In the rows, zero is written as 128.
which system made each run:
run 1, W (8 x 18):
[[181 149 134 120 146 140 116 155 112 129 171 125 184 182 137 141 133  68]
 [141 100 128 134 123 167  56 165 119 115 103  85 155 147  97 168 112 116]
 [ 91  90 130 161 134 136  94 120 149 159  80 124 107 111 106 144  80 184]
 [108 110 120 175 125 120 176  97 157 134 109 184 103 118 135  77 133 163]
 [155 176 156 122 129 113 165 136 122 108 128 174 112 143 168  72 180 112]
 [159 175 116 102 134 106  95 154 116 117 136 111 145 169 175 167 172  85]
 [ 96 114  80 121 144 134  85 137 116  91 109  77 148 138 129 184  88 102]
 [100 103 129 152 150 145 117 100 133 135 119 122 140 100 118 118  21 147]]
run 2, C (8 x 18):
[[113 146 195 107 132 166 142 138  81 149 142 153 125 106 133 133  65 175]
 [122 108 113 142 114 143 187 138 110 157 166 179 147 171 134 157 175 145]
 [115 120 150 126 158 137 121 184 110 106  84 121 120 179  79 125 168 106]
 [151 129 134 154 161  77  91 119 183 201 110 118 114 145 117 127 136 130]
 [140 103  72 170  97 125 113  96 174  82  96 124 123 104 138  88 147 114]
 [126 180 168 107 125 129 104 117 117  97 101 127  99  77 171  93  82 148]
 [126 160 100 117 118 115 166 102 114 137 181 159 148 126 204 158 121 132]
 [101 121 117 106 147 162 149 161  73  71 137 119 161 165 119 152 111  85]]
run 3, T (8 x 18):
[[117 121  76 104 109 149 102 133 105  82 143  87 160 131 152 186 117 100]
 [ 85 103 136 122 152 145 113 124 112 155 136  97 137 111  97 170  41 149]
 [125  71 126 169 120 156 179 108 137 167 160 162 147 129  83 113 113 152]
 [144 125 186 130 105 169 154 157 107 106 112 162 113 125  91  73 168 146]
 [148 164 157 120 133  92 100 164 139 164 100 134  94 161 136 146 209 137]
 [102 132  64 129 148  78 120 121 153  88  93 101 109 147 145 137 167  83]
 [118 152 122 117 167  91 113  91 145 115 122  92 119  94 145  96  56  93]
 [173 129 113 141  97 137 128  80 149 154 188 138 162  95 163 118  92 131]]
run 4, P (8 x 18):
[[144 125  93 130  88 126  79 149 144 109  95 106 116 140 139 165 211 132]
 [ 58 143 116 100 154  91 133 117 122  98  81 102  74  99 132 127 110 133]
 [132 126  99 152 159  79 162  77 167 178 164 137 137 131 145 115  98 106]
 [177 125 119 129  96 167 140 114 125  80 170 130 171 112 132  80 112  85]
 [148 157 185  88  99 161  96 152  88 155 149 115 129 101 135 163 115 169]
 [ 87  86  77 137 112 132 124 143 122 144 118 117 130 157 113 207 166 152]
 [ 69 100 131 128 170 122 182 130 116 101 101 135 105 136  72  89 110 115]
 [183 143 167 150 153 104 135 119 164 189 148 149 131 146 111  79 139 111]]
run 5, S (8 x 18):
[[158 145 130  97 122 118 123 137 115 188 194 108 154 144 139 193 145 117]
 [102  65  81 132 115 157 132 140 121 111 139  88 150 136  66 170 136 109]
 [103 102 173 128 156 121 133 127 138 181 115 114 100 113  53 111  98 155]
 [165 109 117 162  94 112 154  95 175 162 144 154 116 111 118  86 185 143]
 [127 155 150  87  92 135 151 140 105  74 121 121  91  91 119  90 186 123]
 [114 176 121  76 134  72 120 121 128 167 152  96  96 117 159 176 155 127]
 [ 97  96  48 124 131 110 153  95 137  98 158  88 147 118 121 148 110  80]
 [123 120 169 108 151 145 145 112 113 145 161 106 139  94  83  98  44 119]]
run 6, W (8 x 18):
[[101 114 126 136 115 177 134 145  99  37  84 138 129 119 122  94 113 125]
 [144 168 178 126 163 108 103 131 129 197 129 147 124 141 165 140  85 158]
 [138  85  64 179 104 149 146 124 142 102 133 158 166 166 140 139 166 115]
 [104 158 187 107 158 145 117 166  92  90  78 135 101 132 123 101 102 132]
 [158 132 105 161 152  91  98 113 167 196 142 138 151 167 166 160 124 126]
 [110  98  91 156 106 166 135 135 122  37  86 138 135 129 124  99 139 113]
 [129 182 191 112 164 110  99 134 118 162 108 139 107 126 167 121  79 153]
 [151 101  59 177 109 130 137 109 151 132 151 156 171 162 165 154 155 118]]
run 7, S (8 x 18):
[[177 148 160 141 154 153  75 143 124 125 127 126 174 155 146 111  65  97]
 [164 117 134 168 100 175  60 145 131 135 105 142 162 141 158 158 108 165]
 [ 86 107 133 158 124 164 118 153 109 106  65 169 113 147 139 143 122 185]
 [105 148 138 159 178 101 152 140 136 136  87 186 110 177 158 109 138 139]
 [169 158 119 153 153 112 117 140 143  92 108 149 147 174 165  87 149  72]
 [167 168 145 121 132 134  48 149 125  97  95 101 141 134 167 127 105 102]
 [118 129 100 154 121 137  62 121 139 124  93 123 139 125 183 173  79 162]
 [ 83 109 114 167 143 158 148 121 113  95  95 175 137 135 156 124  66 160]]
run 8, P (8 x 18):
[[132 109 153 161 164 128  77 134 156 140  71 114 120 136  93  97  85 131]
 [155 118 124 183 102 130  99 105 176 135  87 161 111 110 151  86 136 171]
 [124 164 121 129  91 128 150 113 124  87 111 173 103 101 197  98 158 158]
 [117 184 117  93 142  98 155 126 100 130 160 147 129 147 200 162 139 115]
 [125 132  96 113 166 124 123 137 105 114 158 102 175 171 144 169  88  67]
 [133 103 149 140 156 166  92 139 116 134 125 104 166 136  92 134  38 112]
 [143  83 148 180 103 176  97 133 141 158 102 156 142 128 104 127 108 187]
 [111 118 141 155  96 158 151 144 122 103  85 188 102 129 135 102 178 182]]
run 9, T (8 x 18):
[[176 165 151 128 164  94 120 153 143 141 126 134 132 181 129 100 179  76]
 [165 140  91 140 127 107  59 129 160  94  93  85 139 139 148 125 146  80]
 [114 134 100 141 126 114  73  94 157 120  95 101 116  86 167 138  70 148]
 [107 124 107 145 110 136 164  82 127 136 154 164 135  93 175 127  77 168]
 [130 143 161 110 113 175 185 140  72 113 171 174 150 129 146 120 111 143]
 [149 135 162 110 138 157 125 181  85 153 150 136 159 185 114 173 152 121]
 [114  86 103 149 150 135  98 164 135 125  94 102 141 182  76 162 149 105]
 [109  96 127 165 160 111 101 116 169 133  66 117 103 125  86  89 102 131]]
run 10, C (8 x 18):
[[176 170 140 127 103 134  56 147 127 129 109 127 134 137 191 161 148 144]
 [ 71 121  65 127 127 110 111 116 126 114 102 111 117 129 169 193 118 146]
 [ 65 112 117 127 177 119 176 109 115 107 122 126 122 122 107 107  54 110]
 [169 129 163 151 145 153 166 120 127 150 173 168 168 142 119  76  87 108]
 [183 124 148 150  90 182  95 166 116 123 129 157 165 158 140 141 164 142]
 [ 96 126 129 130 124 124  79 160 121 148  72 124  98 144 139 192 155 180]
 [ 65 108  86 147 166  77 166 101 153 136  96 133  90 132 121 125 128 131]
 [143 138 140 145 163 113 158 107 144  96 124 143 132 126 123  40 102  78]]
run 11, R (8 x 18):
[[152 160 163 117  95 183  97 155  87 105 131 151 150 123 178 149 110 160]
 [ 87 119 114 121 142 139 117 158  95 157 128 129 141 174 141 217 119 153]
 [ 86  92 104 152 188 108 161 136 135 130 111 130 134 180  80 124 117  97]
 [175 135 160 162 159 113 126 121 163 140 116 147 130 143 110  51 127  97]
 [193 151 137 154  81 146  76 132 149 114 108 146 135 119 175 110 162 145]
 [ 91 149 112 117 108 137  92 143 105  98  85 131 106 125 186 179 133 172]
 [ 61 131  93 124 174  92 173 113 115 141 132 143 116 152 156 163  97 128]
 [137 120 116 146 171 120 177 109 129 113 159 144 162 154 122  79  88  63]]
run 12, R (8 x 18):
[[178 115 158 146  75 188  86 147 121 152 138 143 156 121 130 150 133 174]
 [ 81 102 127 128 112 157 122 168  99 124  86 137 110 149 110 182 163 176]
 [ 83 134 126 126 177  74 175 136 131 156 111 142  93 163 105 131 166 123]
 [166 145 109 138 145  84 149 110 162 109 139 127 133 143 134  71 167  60]
 [181 169 139 115 106 129  65 121 143  96 116  98 133  95 169 100 113 105]
 [113 130 103 129  96 141  82 111 128 139 126 112 130  94 175 188  87 175]
 [ 53  90  98 136 137 147 182 114 103 113 132 147 128 120 117 150  82 155]
 [125 127 173 127 165 134 201 133 105 151 165 166 140 147  94  87 103 112]]

runs to name:
run 13 (2 x 18):
[[107  80  99 182 162 136 175 118 141 143 130 170 155 173 109 116 105 120]
 [174 133 187 149 146 151 136 154 128 120 118 159 139 153  97  61 136 106]]

S
run 14 (2 x 18):
[[154 109 123 122 107 132 116 132 144  83 112  88 120 109  73  84 174  87]
 [130 161 157  96 115  96  87 114 147 162 114  88  77  73 129 129 129 159]]

S
run 15 (2 x 18):
[[186 138 150 174 141 155  97 140 136 144 131 172 176 172 162 113 104 121]
 [157 127 146 154 106 179  75 171 112  93  83 150 149 160 148 137 145 144]]

S
run 16 (2 x 18):
[[ 73 103 123 123 136 118 147 144 114 182 125 129 103 145  99 193 152 170]
 [ 88  93 113 131 163 111 197 125 130 115 125 135 112 147  67  91 147  97]]

T
run 17 (2 x 18):
[[ 82  90 118 131 127 143 108 148 124  81  61 101  98 121  79 126 141 137]
 [111 148 147 142 162  72 129 101 168 179 101 139  83 113 141 102 112 152]]

S
run 18 (2 x 18):
[[132  98 117 178 155 109 154  84 173 151 127 148 132 121 112  71  86 118]
 [177 135 159 155  89 171 135 123 131  97 127 175 141 108 149  62 129 144]]

R
run 19 (2 x 18):
[[ 76 135 153 102 111 137 151 146  93 150 117 151  88 115 132 171 150 199]
 [ 91 111  87 137 162  95 189 132 129 137 135 148 126 182 114 146 173 103]]

P
run 20 (2 x 18):
[[116 102 158 117 140 155 133 115 114 157 159  99 144  95  74 127  46 134]
 [148  77 148 152  98 173 152 127 130 171 162 142 146 118  66 121 135 158]]

R
run 21 (2 x 18):
[[108 102  89 153 137  89 107 104 171 198 124 114 116 132 126 177 125 157]
 [ 92  90  91 158 125 134 177 104 143  71 102 147 117 113 106  72 132 118]]

R
run 22 (2 x 18):
[[111 140  73 127 110  89 119  74 163 113 125 107 106  79 176 130 113 130]
 [104 150 121  96 127 140 163 102  96  65 150 119 134  88 156  98  74 103]]

C
run 23 (2 x 18):
[[121 119  90 168 162 127 162 131 124 120 136 175 170 193 160 136 120  98]
 [151 138 163 144 161 163 101 153 111  87 104 136 163 160 129  91  73  90]]

T
run 24 (2 x 18):
[[136 126 100 138 166 113  95 117 135 167 152 106 170 157 153 181  65 104]
 [134  72 116 173 122 185 118 124 128 106 124 133 175 131  97 113  66 124]]

S
run 25 (2 x 18):
[[113 157 152  96 117 113  94 155 123 100  71 102  70 109 125 126 180 141]
 [ 99 144  76 121 145  61 122  93 158 163 132 104 103 123 168 169 130 129]]

W
run 26 (2 x 18):
[[107 131 133 124 148  76 112 130 154 199 110 109  85 132 109 167 160 155]
 [ 98 104  66 140 132  93 182  92 156  86 125 124 113 119 114  90 160  90]]

T
run 27 (2 x 18):
[[114 138 144 141 129 101 110 154 144 157  73 147  79 146 126 144 199 169]
 [102 142  87 139 152  70 143 113 159  94  86 131  92 141 150 100 172  97]]

P
run 28 (2 x 18):
[[136 157 159 114  73 148 110 132 115 137 119 152  99  91 169 141 160 198]
 [ 70 134  84 113 123 112 172 133 102 106 120 149 107 147 166 171 174 143]]

S
run 29 (2 x 18):
[[ 63 123 115 113 116 142 145 135  90 128 117 145 110 125 153 188 117 188]
 [ 83 115 120 137 179 117 203 121 110 146 156 161 140 161 113 126  93 110]]

W
